In the rows, 128 means zero.
Turns, then the turns between two rows, first turn first; the first pair answered
J_278 (before -> after):
[141 142 115 140 125 107 143 141 136 148 117]  ->  [135 123 108 124 155 118 142 124 139 135 120]
[ 98  68 138  91 155 166  97 103 118 113 142]  ->  [118 108 170  83  79 150  87 128 123 113 173]
[144 142 141 134  73 137 120 155 121 152 160]  ->  [143 155 118 172 112 119 142 158 121 163 142]
J_187 (before -> after):
[128 130 109  94 141 130 156 123 138 125 100]  ->  [130 119 134  88 101 142 141 122 124 102 113]
[145 192 131  91  86 162 117 148 190 164 170]  ->  [139 179 127 101  91 172  99 133 178 169 183]
[116 133  94 133 144 154 120 111 105 133 164]  ->  [137 152  92 115 158 115 156 138 136 121 130]
[133 159 118 168 118 117 114 123 102 147 136]  ->  [142 165 105 165 124 115 136 139 122 143 122]
J_494 (before -> after):
[133 176 100 162 166  67 173 163 145 134  84]  ->  [145 156 140  72 136  87 166 180 185 111 106]
[160 136 123 129 175 104 133 135 163 133 104]  ->  [163 143 128 119 167 103 129 147 173 131 103]
[115 116 134 165 187 159  80 101 124 137 158]  ->  [134 179 134 175 134 148  94 131 147 158 170]
J_214 (before -> after):
[131 136 148 168  83 139  88 162 102 148 160]  ->  [143 100 147 142 149  97 157 187 121  98  99]
[131  72 159  98 118 167 114  90 153 119 145]  ->  [151 107 164 140  53 133 116 104 114 114 143]
[127 134 107 115 207 128 163 114 129 127 134]  ->  [119 176 119 155 143 147 113 110 103 158 180]
Then:
(2 to 3 turns a pair)
[152 133 168 130  58 121 158 171 105 109 136]  ->  [153 107 168  94  88 119 178 172 125  90 120]	J_278 J_494
[136 140 172 137  24 117 105 149  96 126 170]  ->  [112 109 121  56 189 177 130 106 187 154 140]	J_214 J_214 J_187
[145 142 109 137 232 133 131 129 106 158 125]  ->  [146 112 171  71 150 164  89 137 106 128 179]	J_278 J_278
[ 97 137 103 183 153 166 119  98 104 141 126]  ->  [142 175 144 130  68 129 150 158 143 114 137]	J_214 J_494
[146 171 104 147 147 128 142 127 145 153 125]  ->  [125 117 107 165 159 112 138 123 100 121 106]	J_187 J_494 J_494
[123 103 122  95 139 156 101 105 161 149 169]  ->  [151 139 139 119  78  86 143 154 144 112 146]	J_278 J_214
[125  84 109 174 158  77 149 134  86  96  65]  ->  [126  92 157  49 125 180  95 116 168 122 151]	J_494 J_494 J_214
[150 111 128  87 167 120 167 151 156 114 106]  ->  [136  99 103 142 188 118 155 131 117 119  93]	J_278 J_494
[117 119 170 134  74 137  86 129 102 115 164]  ->  [123 131 136 175  97  85 132 146  86 108 107]	J_494 J_214 J_494
[111 139 103 127 176 144 128  96 146 151 133]  ->  [125 130 142  97 119 154  99 111 145 136 163]	J_278 J_278
[130 113 103 163 156  93 157 146 119 106  89]  ->  [146 138 120 121 136 103 161 164 165 111  98]	J_494 J_278 J_494
[116 136  96 141 181 149 126  97 115 157 115]  ->  [128 128 149  92 116 177  89 112 121 138 159]	J_278 J_278
[130  95 162 131 133  95 118 130  88  29  94]  ->  [126 136 135 198 118  92 103 112  67  74 100]	J_494 J_187
[107  97 135 165 113 131 107 119  83 113 164]  ->  [130 168  99 156 161 120 160 142 160 146 132]	J_187 J_494 J_278
[ 93  59 134 118 162 143 116 102 103  95 129]  ->  [144 190 117 153  87 104 159 161 157 142 129]	J_494 J_494 J_278
[128 110 105 112 205 146 124  99 145 132 122]  ->  [155 138 162 112  69 117 117 146 118  98 145]	J_187 J_187 J_278
[127  93 129  67 163 166 110 110 162 143 136]  ->  [145 181 116 121 117 141 125 132 171 187 136]	J_494 J_494
[117 213 158 136  84 122 140 145 138 172 148]  ->  [106 202 117 178 135 133 148 117 123 186 136]	J_187 J_278
[135  99 162 158 105 110  81 106  77  99 136]  ->  [142 103 172 112  90 134  67 104 108 108 164]	J_214 J_214 J_278
[110 115 125 127 154 191  80  92 125 158 151]  ->  [120  70 150 145 121 134 100 125  70  86 117]	J_214 J_494 J_494
[127 172  90 172 152 114 155 139 155 154 106]  ->  [101  68 127 137 150 158 100 105 107 122 138]	J_494 J_187 J_494
[142 103  90 119 183  94 133 136  71  88  66]  ->  [158 147  84  82 202 117 152 139 144 123  73]	J_214 J_187
[124 101 174  58  86 162  82 135 142 121 183]  ->  [103 161  85 208 144 122 107 112 108 191 128]	J_494 J_494 J_278
[133 164  68 171 198 114 157 109 147 185  81]  ->  [147  66 148  71 153  87 175 155 128  68  69]	J_187 J_494
[120 171 101 183 153 124  96 145  88 154 110]  ->  [ 97 103 124 125 171 163  66 121  88 128 132]	J_278 J_278
[180 152 129 147  81  82 178 156 110 108 101]  ->  [147  80 115 152 147  93 178 128  87  86  77]	J_494 J_494
[141 104 127 147 101 114 130 124  83  89 135]  ->  [165 153 133 105  85 113 146 145 141 113 148]	J_214 J_494 J_494
[105 121  84 159 186 123 143  98 118 146  89]  ->  [154 178 151 116  65 102 143 161 155 123 133]	J_214 J_214 J_494
[129 175  94 141 167 154 157  97 132 162  91]  ->  [137 135 152  52 122 184 126 106 150 119 131]	J_494 J_494 J_278
[130 102 130  72 185 145 171 122 163 109 103]  ->  [112 114 152 131 102 185  90  91  93 139 172]	J_187 J_278 J_187
[146 193 134 140  72 129 144 137 138 146 140]  ->  [104  83 137  89 154 179 110  88 131 128 144]	J_494 J_187
[159 175 135 112 123 144 168 144 191 156 148]  ->  [158 158 142 177  79  93 172 164 117 123 130]	J_187 J_187 J_214
[133  71 143 138 125  74 150 139  81  73  95]  ->  [155 132 133 148 105  63 175 166 108  83  87]	J_494 J_494 J_278
[137 137 117  83 165 165 135 119 180 148 126]  ->  [155 194 114 137 101 138 132 130 160 171 138]	J_214 J_187 J_187
[143 179 115 148 116 131 122 134 144 176 144]  ->  [145 136 100 126 182 112 151 137 143 143  95]	J_214 J_278
